In the rows, 128 means zero.
Named moves, each a turn or a mirror, and the order they were made in; the first pair answered
N:
[151 110 139 110 147 127 121 112 165  97 118 125 125 159] -> [145 109 148 108 155 130 122 115 166  96 135 125 123 149]
[152 112 116 138 118 141 123 136 136 139 130  84 123 154] -> [147 114 128 133 131 144 123 142 135 137 154  83 122 138]
[170  84 146 133 144 119 135  90 136 120  91 101 108 134] -> [160  83 164 124 162 124 138 103 135 116 136  99 105 110]
H:
[160 110 141 105 155 131  84 150 150 135 172 108 109  72] -> [127 107  95 105 145 144  58 148 163 114 124 124 116  87]
[148  93 145 131 135 135  99 130 107 140 149  71 101  99] -> [106 134  73 113 124 147  64 133 131 118 114 124 136 134]
[133 158 152  85 143 195 134 116 146 148 150 136 136 147] -> [131 100 165 108 141 199 133 112 139 146 122  98 107 120]
M:
[173 122 181 122 134 103 159  96 108 133 117 131 154 150] -> [139  84 116 122 164 146  75 142 131 131 140 131 134  80]
[179 128 103 136 144 121  86 141 143 165  89 124 116 152] -> [167 146  94 139 129 120  94 143 134 173  88 136 125 158]
[154 124 195  88 199 122 136 113 166  86 159 116 130 139] -> [ 78 160  97  98 173 159  86 157 154 113 176 162 153 108]
[ 95 107 139 158 118 128 151 164 121 166 148 113 122  46] -> [103 139 162 157  95 110 192 145 104 174 140 122 137  81]
G:
[ 77 116 104 145  91 137 113 143 110 131 135 138 120 122] -> [ 74 120 105 129 108 140 101 146 124 118 149 146 123 122]
[147 107  99 127 134 134  86 122 135 112  45 136 130 164] -> [141 118  93 150 100 130 105 127 108 147  46 137 133 161]
[112 132 159 141 144 156 101 134 163  88 151 141 105 106] -> [119 108 167 154 134 150 109 120 161  85 117 122  93 114]
[108 168  88 135  94 132 154 131 104 138 121 139 150 152] -> [106 177  86 115 121 138 138 137 125 119 144 154 157 149]
Pairs:
Each pair is two moves apart.
[153 149 101 128  89 104 155 133  98 158 107 138 135 143] -> [154 127 150 111 138 111 155 150 106 142 178 120 120  97]  N M
[ 88 119  91 144  64 138 126 142 120 169 106 128 127 119] -> [113  71 108 141 102 142 101 142 143 152 110  97  98  92]  M M
[118  88 138 139 133 142 144 121 146 182 103 118 108  84] -> [ 89 140 113 127 126 146 145 136 140 188 139 158 137  94]  M G
[114 138 133 121 134 116 147 117 127 112 133 133 140 137] -> [126 120 119 126 138 118 129 115 139 110 106 124 130 137]  M N
[118 142 101 159  67 109 132 141  83 161  67 127 140 123] -> [140 133 138 164  74 100 150 139  71 175  91 106 129 110]  H H
[ 92 154 115 140  71  98 169 118  83 148 132 151 125 138] -> [ 94 131 142 146  82  98 177 124  77 151 153 129 109 112]  H N
[156  68 133 141 144 123 134 120 113 146  98 111 150 136] -> [136 114 117 142 131 127 136 145  91 180 151 138 168 121]  G G
[135  95 134 116 159 131 139 131 109 131 124  87 103  95] -> [137 128 150 117 135 111 180 114  90 140 115 101 121 131]  M M
[115 170 124 138 105 132 135 145 110 173 152 143 145 125] -> [126 101 158 141 147 138 122 144 128 143 151  98 108  88]  G H
[176 132 152 113 206 104 140 155 157 144 184 107 119 129] -> [128  86 123 157 172 128 129 175 128 170 161  85  96  77]  M H
[144 136 154 112 150 123 119 140 110 127 206 148 153 107] -> [201 126 146 137 105  96 134 107  99 156 122 130 145 153]  N H
[143 107  98 114 155 144  84 131 161  99 115 135 116 138] -> [143 103  98 156  96 134 118 125 114 149  82 115 108 139]  G G
[181 123 153 128 122  95 129 101 136 150  96 104 114 172] -> [160 173 133 126 107 104 131 130 113 187 156 135 136 154]  G G
[ 84 145 110 115 113 115 155 123 143  97  73 114 159 123] -> [ 76 162 103 115 106 116 159 131 131 112  94 123 167 117]  G G
[138 115 143 125 115 117 140 107 135 118  71 104 117 165] -> [144  83 135 139 130 131 113 131 136 138  96  83  94 117]  G M
[ 73 131  90 104 123 135 107 138 149  99 109 152 146 141] -> [114 132 148 118 102 104 165 104 126 111  88 128 143 175]  M G
[183 149 108 110 123  95 106 119 125 182 103 148 168 124] -> [188 108 112 114 140 101  89 118 140 162  83 127 148 107]  M H
[169 155 129 159 108  87 137 144 162 151 140 100 128 123] -> [148 136  92 163 113 104 102 156 172 141 126 105 124 107]  M H
[146  99 113 146 134 127 126 149 115 171 131 103  94  95] -> [135 132 100 151 101 118 144 141  98 185 113 121 112 121]  N M
[117 120  94 171 117 135 143 124  97 145  99 114 103 108] -> [150 137 147 157 128 113 181 108  97 140 120 110 109 129]  G M
[131 151 108 140 146 129  92 158 122 163 178 135 143  96] -> [139 108  91 167 118 128  85 141 122 167  98 108 123 106]  H N
[130 116 126 116 134 125 124 138 108 105 140 139 137 149] -> [125 108 116 120 132 132 114 140 109 106 132 137 134 143]  G M
[156 108 122 133 136 117 128 119 137 102  69 114 128 166] -> [171 150 133 127 127 105 146 121 128 123 101 133 146 182]  H G
[140  92 158 145 145 121 139 107 120 116 119 108 106 143] -> [114 149 113 133 141 136 116 140 115 143 178 152 133 129]  M H
[132 113  87 151 130 134  84 144 132 153 167 110 119  83] -> [147 103  68 151 121 131  73 126 147 141 113 110 118 115]  G N
[100  95 108 107 182 151  84 123 183  55 113 135 126 129] -> [106 182 117  90 170 138 112 139 157  96 194 178 163 144]  H M
[162 123  89 118 121 122  76 131 144 135 100 136 125 140] -> [161 129  85 131 102 119  86 132 128 155  98 135 129 138]  G G
[124 143 108 135 115 124 130 128 140 127  97 140 135 140] -> [149 125 136 131 135 117 135 121 148 116 101 121 123 137]  G M
[ 87 127 135 102 144 138 128 127 131 105 122 133 143 128] -> [ 86 117 131 110 136 136 129 123 128 107 104 128 140 130]  G M
[146 119 151 107 154 137 139 136 153  60  81 127 113 184] -> [132 150 139 157  77 133 177 149  86 145  84 127 119 176]  G G
[132 111 123 135 121 159 123 132 128 139 146 146 141  97] -> [155 114 133 141 106 142 141 109 126 139 111 142 143 131]  N M
[147 162 167 104 154 112 150 154 119 152 229 141 142 115] -> [106 168 112  92 162 136 106 166 141 128 214 169 151 111]  G M
[156 125 120 110 126 147 139 135 126 145 139 119 115 136] -> [139 126 103 115 114 150 139 132 123 142 115 125 120 147]  H M
[169 123  72 156 123 134 102 133 184 184 101 139  97 128] -> [181 153 102 156 104 112 144 112 167 193  99 145 109 161]  G M
[111 116 130 117 149 136 114 128 158 107 111 124 127 136] -> [116 146 129 109 149 135 117 136 156 122 146 139 138 138]  H M
[186 119  98 165  83 115  97 108 122 168 138 105  95 134] -> [173 150  88 135 112 125  77 128 139 156 193 137 112 125]  G G
[152 142 116  93 165 135  88 128 175  94 127 152 140 149] -> [185 145 147  98 153 115 118 110 166 109 117 140 136 170]  G H
[128  99 150  91 152 145 105 138 126 118 135 114 124 123] -> [135 105 129 113 107 136 116 125 106 147  85 113 125 147]  N G
[151 150  90 124 125 136  86 107 169 118  97 128 135 163] -> [163  98 122 147 128 134  98 106 156 124  89  85 103 134]  H H
[153 136 127 151 118 130 157 133 102 157 142 134 120 109] -> [117 116 115 149 132 147 140 144 108 137 147 133 116  86]  H N
[140 111 122 120 158 138  95 145 135 146 197 126 130  80] -> [171  85  96 134 131 124  85 106 153 129  80 115 123 137]  G N
[165 127 120 134 125 119  93 155 162 132 112 106 124 163] -> [174 142 141 138 119 113 113 161 142 156 145 104 124 152]  M H
[177  69 124 158 110 133 138 164 104 167 150  94  68  20] -> [170 122  72 165  71 134 131 171  90 206 140 130  93  43]  N G
[164 148 173 113 167 118 128 118 163 126 213 119 138 125] -> [127  80 122 132 154 135  94  95 188  78  89 103 119 138]  G H
[121 115 158 133 169 115 147 116 125 114 130 138 125  98] -> [116 109 108 143 151 124 116 120 134 120  86 145 124 104]  N M
[185 133 103 148 134 137  73 139 142 203 134 116  97  94] -> [174 192 112 142 101 119 119 122 122 213 132 147 132 141]  G M
[154  92 123 106 160 121  90 105 173  63  80 117 113 150] -> [116  89  68 154  98 134  83 126 129 123  52 119 110 123]  G M
[110 138 152 136 112 125 152 111  99 135 127 132 124 120] -> [100 136 135 137 106 128 146 110 102 129 106 136 126 125]  N H
[109 106  90 111 172 154  57 151 164  94 128 130 113 101] -> [126  89  80 142 129 141  71 129 148 112  57 112 104 125]  N G
[144 169 140  86 176 128 124 126 158  94 190 151 148 155] -> [ 98 144  73 104 161 151  77 143 164  91 147 158 143 134]  G M
[143 113  99 173 108 127  74 119 130 152  83 119 109 133] -> [ 94 124  96 149 143 147  58 143 141 125 148 141 121 100]  N H
[119 177 125 108 115 148 103 151  99 109 124 137 119  85] -> [134 158 148 105 132 147 105 148 105 101 134 120 107  76]  H G
[ 88 168 137 100 146 122 144 111 137 107 171 151 154 132] -> [104 165 109 111 120 115 138  92 142 110 104 153 156 167]  N G
[116 146 133 137 130 136 138 151 106 156 186 130 136 103] -> [103 131 143 156  94 126 168 123  91 150 121 117 134 132]  H M
[160  80  97 167 107 146  72 139 146 142 104 113 106 138] -> [160 153  90 153  95 137  87 148 133 173 154 155 141 156]  G H
[129 127 146 139 116 112 165 125 104 168 171 105 123  78] -> [122 132 139 141 110 115 162 129 101 171 171 110 124  77]  M M
